In the data rows, the value 128 means zero.
Here is a table of points, one per row:
[185 163 112 145 114 112 152 153 120 108 142 105  85 200 109 159 137  94 131 128 161 205 105 159  94 102 156 174 166 146 137 139 167  98 107  71 110 139  91 128 127 170 168 107 180  61 139 138 132 115  93 126 162 145 147]
[121 167 152  95 135  93  84 155 159 104  88 102 127 113 160 149 163 155 129 137 165 143 168 163  89 156 144 136 115 146 109 115 120  76 154 150  42 139 130 173 137 150  94 161 120 168 104 196 152 156  61 165 106  90 140]
[147 113  93  90 134  89  97 152  71 103 180 129 130  77 145 128 132 126 131 163 102 165 125 210 110 180 123 153 137 112 140 131  82 147 103 145 181 117 159 154 119 161 124 173 126 164  58  95 140 117 141  85 189 169 158]
[137 140 193 106 107 121 144 140 133  71  80 126 118 119  85 169 141 162  76 148  95 137  96 140 210  91 121 119  88 112 134 146 132 126 125 128 141  99 146 129 142  87  89 136  77  89 110 155  79  61  83 146 122 172 145]
[145 153 128 104 130 139  63 104 156 169 152 121 122 114 137 140 170 113 134  97  63 144 146 131 166  92 151 145  88 140 134 120 180 114 134 152  93 126 184 153 195 149 176  79 137 164 169 129 163 103 211 140 118 158 175]
[158 151  79 115 108  98  98 152 114  86 102 166  82  83 179  91 142 128 152 150 111 136 134  57 121  77  82 162 155 120 164  96 144 147 145 122 107 139 159  90 121 178 152 157  81  81 119  86  76 111 143 142  94  82 120]
[ 95 107  82 143 104 110 145 126 105 102 116  57 227 174 173  82 145 113 100 138 135 106 106 110 163 115 175 120 107 111 142 131 183 126 214 134 166 122 120 161 127 125 180 145 110 153 107  96 169 117 103 126 141  97 110]
[153 144 151 183  96 121 197 126 148 139  73 139 102 142  94  99 126 205 193  73 115 150 132 116 129 141  94 163 103  91 135 126  75  85 130 174 146 144 161 160 125 107 161 147 125 108 130 110 190 151 125 156 178 114 134]
[124  99 102  82 142 120 152 168 117 118 125 189 118 110 128 132 128 104 161 128 160 100 184  96 129 167 182 117 118 141  93 111 108 117 137  98 108 121 179 168  74  97 173  62 111 100 160 141 152  81  88  89 102 166  91]
[154 152 100 103 142 176 118  60 158 132 176 166 143 135  83 109 134 107  78 106 168 148 153 114  63 118  52 174 109  99  46 145 140 119 138 118 159  71 132 150 164 108 109 160 103 142 141 135 121 101 102  94 136 102  99]
[205 186 122 148 121 150 132 132 185 121 126  76 144 172 151 158 108 146 101 150  89  77 107 121  66 152 111  84 140 104 216 108  95 149 114  86 120 119 158 133 125 133 113  66 122 134 111 137 159 151 132  91 143 145  86]
[ 75 159 116 159  89 125 125 129 139 120 230  59  96 113 132 142  99 152 153 108 143  57  76 131 149 132 122 120 108 125 101 150 137 130  90 144  77 117 117 126  84 101 191 204 128 105 142 143 127 118 119  80  82 156 131]
[106 144 155 144 148  78  98  56 119 129 102 103 117 144 140  69  93 131 163 107 140 170 145 150 163 115 108  76 186  85 116  58 175 108 106 111 142 128 178  68 125 116  96 128 128 115  99 156 140 148  95 101 118 174 114]
[103 159 127 209  87 124  63 115 135 162 110 179 147 158  87 142 196 117 129 142 147  64 139 176 128 132  95  83 159 158  94 153 123 126  90 162 163  86 150 117  86 176 140  95 110 105 112  98 125  82 135 170 129 121 143]
[141  91 140 182 131 107 161  86  88 144 108 123 181  69 144 140 104 156 129 149 182 180 122 121 149  85 122 132  88 161 182 140 126 154  48 122  73  68 131 185 131 148 121 118 155 147 163 116  87 143 142 126 130 112  47]
[133 140 136  86  69 117 128  94  66 212 172 144 160 101 122 160 118 164 106 119 150 107 157 136 132 125 101 105 139 137 145  94 119 125 175  74  96 181 111  81 123 111 148 124  97 119 161 139 104 117 138 152 221 111 160]
[ 76 117 175 149 109 160 139 139 133 107 185 137 120 145  75  93 144  89 167  91  46 191 164 147 142 141  99  67 151 153 176 131 112 161 160 130  78 128 109 160 133 125 116 128 117 124  99 130 108 130 104 108 123  56  98]
[141 119 150 121 133 127 125 103  92  97 165  81 131 120  67 151 179 140 156 159 168 138 143  87 141 120 155 159  77 140 118 145 102 131 158 131 134 105 124  19  78 146  91  82 133 138 107 107 188 179 144 102  91 106 133]
[158 118  49 158 170 130 104 136 122 152 106 161 132 101 132 158 172 104  88  87 102 130 119 142 140 164 107 125  85 153 138  57 144 128 128 176 121 162  62 127  98  87  61 147 143  86 132 117 179 131 121 112 110 161  98]
[130 119 163 141 136 103 105 187 137 111 174 122 119 135 176 155 114 113  42  62 149 177  91  80 145 128 144 122 175  93 115 112  63 125 105 153 161 127 135  97 121  78 143 103 136 162 162  99 172 108 135 176 113  90  93]
[161  70 145 164 148 119 158 143 116 120 106 167  61 155 118 101 182 133  71 159 168 112  97 125 114 137 131  64 110  81 105 121 113 113 164 103  64 124 129 131 160 134 147 151 157 167  97 111  98 133 198  87 119 147 140]
[ 85 110 112  97  61 149  84  89  97 127 109 176 114 181 124 112  43 156  74 118 149 141 120 109 131 136 124 137  95 125 170 173 131 143 114 137 158 167 106 156  87 152 118 128 141 115 114 186 184 106 171 120  61 102 144]
[ 87 176  71 107 132 135 147 145 106  93 114 115 107 141 109  83 163 144 152 179 138 139 136 127 110 109 134  89 110 140 116 142 131 218 114 176 140 178 159 114 154  72  91 139 175 173 188 167 120 115 128 171 182 136 116]
[ 77 120  99 120 156 148 151 186 138 185 129  94 131 156 112 128 137 141 113 103 168 124 173 109 120  95 154 151 164 200 155 116  95 116 118 157 155 119 163 108 187 134 142 143  81  92  84 196  96 144 184 138 132 178  87]
[122  91 113 144 121 157 113 112 108 113 144 119  84 190 158 172  91 176 111 107  90 110 146 121 117  98 143 153 141 163  57 120 136 153 146 135 111 160 137 176 102 156  83 104 119 160 117  49  94 189  80 138 154 161 128]
[ 64 125 110 112 173 100 145 134  77 145 119 146 152 161 159 157 156 130 145 107  90 121  99 129  85 136  86 133  64 116 132 143 128  88  79  59 152 149 115 112 154  82 135  91 172 150  71 100  79 143 114 152  81 119 139]
[154 153 137 127 124 216 153 151 106 101 122 122 120 100 178 110 133 140 182  70 162 116  83 138 153 201 154 108 138 171 100 159 200 102 119  87 149 136 119 111 134 166  63 125  86 142 128 116 110  99 190 148 143 119 104]
[ 73 152 157 180 174 196 136 157 102 157 121  96  56  77 121 138  79 106 122 214 131 150 140  99 116 120  92 121 127 111 161 107 159  91 169 133 159 106  78 151 123 156 142 114 101 159 156 119 157 124 102 154 136 152 157]
[109 139 166  88 137  99 195  82 161 129 142 168 110 125 161 150 148 125 176 108 110 110 120 149  86  52 165 158 159 101 164 136 133 125 150 155 138  68  71 141  52 101  75 134 143 149 112 136 117  91 169 155 139 144 122]
[197  98 199 112 186  88 106 130 117 141 121 112 121 150 137 109 136 118 145 133 133 113 164 150 127  99 128 119  99 122  98 125 158 172  89 146 180 189  58 166 127 129 181 102  79 127 149 133 109 142 158  84 132  95 105]
[ 82 119  91 109 175 149 118 129 159 136  99 120 166 113  90 135 111  84 154 129 133  97  52 108 156  90 136 145 153  70  85  99  61 134  99 114  82 168 107 134 129 172 115  99 119 146 103 155 132 103 134  98 182  90 144]
[115 168 139 140 150 121 161 104 159 125  78 145 108 101 139 190 102  92  98 155  93 116 158 185 180 126 113 149 145 167  89 151 107 144 169  69 162 139 164 118 117 142 163 188 184 122 152 144 128 161 164 104 131  79  79]
[140  66 187 103 150 148 107 160 116  89 120 119 186  97 144  56 102 141 117  82 105  83 107 144  96 106  99 139 106 159 104 115  75 136 173 117 139 100 126 107 124 188 125 132 200  96 191 161 125 133 110 149 120 175 146]
[ 96 121 124  51  85  97 149 191 191 124 140 158 179  86  58  96 107 156 104 168 128 123 119 115 108 115 144  78 162 129 127 142 195  71 109 139 129 149 100 128 144 138 140 141 162 111 125  46 144 191 139 126 119 137 114]
[ 98 106 107 143  76 141 126 109 170 122 103 129 118 115 189 104 174 113 108 140 125 122 184 147 153 180  97 194 173  71 148 208 117 115 104 153 113 127  70  94 150 111 120  81 120 116 161 150 105 177 115  86 149 151 128]
[152  78 133 179  93 132 122 103 204 100 176 131 128  78 152 151  90  89 160 170 132 131 146 114 116 142 165 116  81 129 125 100 140 102 129 147 187 155 164 127 142  97 115 110 158  93  91 162  69 129 113 167 148  77 170]
[190 108  82 134 123 153 110 129 114 149 106 122 167 141  95 187 132 102 171  96 115 144 152  65 166 119 153  56 160  88 144 188 114 132 122  98 147 109 121 141 132 132 122 208 119 165 158 149 115 176 118 167 105 165 186]
[118 155 169 127 170 134 129  86 122 193 136 133 166 147 141 105 111 142 140 183 104 155  90 129  87 179 212 146 125 119 128 155  88 138 142 149 119 164 149 110 158 130 102 162 117  70 178  74 121  78 101 105  63 147 131]
[137 134 187 108 124 137 107 127 119 137  98 162 136 138 103 120 128  69 147 126 162  99  59 113 127 185 112 193 176 183 179  84 176 169 138 142 126 116 164 138 137  65 159 134 123 168 126 130  85 179 110 114 124 127 178]
[176  92  68 114 155  99 177 143 140 146 123 102 105 141 115  92  48 139 113 132  92  89 161 160 140 164 132 134 137 152  97 128 136 167 112 121  90  59  85  80 173 108 135 111 123 134  94 114 167  87 108 171  94  93 180]
There is one direction along which these points spread out most. How far along it is each point below, from 0 to 99? 50 is the average, and the first point above lies past it. One standard deviation of the points above along it is 16.
[185 163 112 145 114 112 152 153 120 108 142 105  85 200 109 159 137  94 131 128 161 205 105 159  94 102 156 174 166 146 137 139 167  98 107  71 110 139  91 128 127 170 168 107 180  61 139 138 132 115  93 126 162 145 147] 58
[137 140 193 106 107 121 144 140 133  71  80 126 118 119  85 169 141 162  76 148  95 137  96 140 210  91 121 119  88 112 134 146 132 126 125 128 141  99 146 129 142  87  89 136  77  89 110 155  79  61  83 146 122 172 145] 66
[ 87 176  71 107 132 135 147 145 106  93 114 115 107 141 109  83 163 144 152 179 138 139 136 127 110 109 134  89 110 140 116 142 131 218 114 176 140 178 159 114 154  72  91 139 175 173 188 167 120 115 128 171 182 136 116] 61
[158 151  79 115 108  98  98 152 114  86 102 166  82  83 179  91 142 128 152 150 111 136 134  57 121  77  82 162 155 120 164  96 144 147 145 122 107 139 159  90 121 178 152 157  81  81 119  86  76 111 143 142  94  82 120] 67
[ 75 159 116 159  89 125 125 129 139 120 230  59  96 113 132 142  99 152 153 108 143  57  76 131 149 132 122 120 108 125 101 150 137 130  90 144  77 117 117 126  84 101 191 204 128 105 142 143 127 118 119  80  82 156 131] 30
[124  99 102  82 142 120 152 168 117 118 125 189 118 110 128 132 128 104 161 128 160 100 184  96 129 167 182 117 118 141  93 111 108 117 137  98 108 121 179 168  74  97 173  62 111 100 160 141 152  81  88  89 102 166  91] 31
[141 119 150 121 133 127 125 103  92  97 165  81 131 120  67 151 179 140 156 159 168 138 143  87 141 120 155 159  77 140 118 145 102 131 158 131 134 105 124  19  78 146  91  82 133 138 107 107 188 179 144 102  91 106 133] 31
[ 98 106 107 143  76 141 126 109 170 122 103 129 118 115 189 104 174 113 108 140 125 122 184 147 153 180  97 194 173  71 148 208 117 115 104 153 113 127  70  94 150 111 120  81 120 116 161 150 105 177 115  86 149 151 128] 64
[140  66 187 103 150 148 107 160 116  89 120 119 186  97 144  56 102 141 117  82 105  83 107 144  96 106  99 139 106 159 104 115  75 136 173 117 139 100 126 107 124 188 125 132 200  96 191 161 125 133 110 149 120 175 146] 27
[ 77 120  99 120 156 148 151 186 138 185 129  94 131 156 112 128 137 141 113 103 168 124 173 109 120  95 154 151 164 200 155 116  95 116 118 157 155 119 163 108 187 134 142 143  81  92  84 196  96 144 184 138 132 178  87] 62
[154 152 100 103 142 176 118  60 158 132 176 166 143 135  83 109 134 107  78 106 168 148 153 114  63 118  52 174 109  99  46 145 140 119 138 118 159  71 132 150 164 108 109 160 103 142 141 135 121 101 102  94 136 102  99] 52
[137 134 187 108 124 137 107 127 119 137  98 162 136 138 103 120 128  69 147 126 162  99  59 113 127 185 112 193 176 183 179  84 176 169 138 142 126 116 164 138 137  65 159 134 123 168 126 130  85 179 110 114 124 127 178] 69
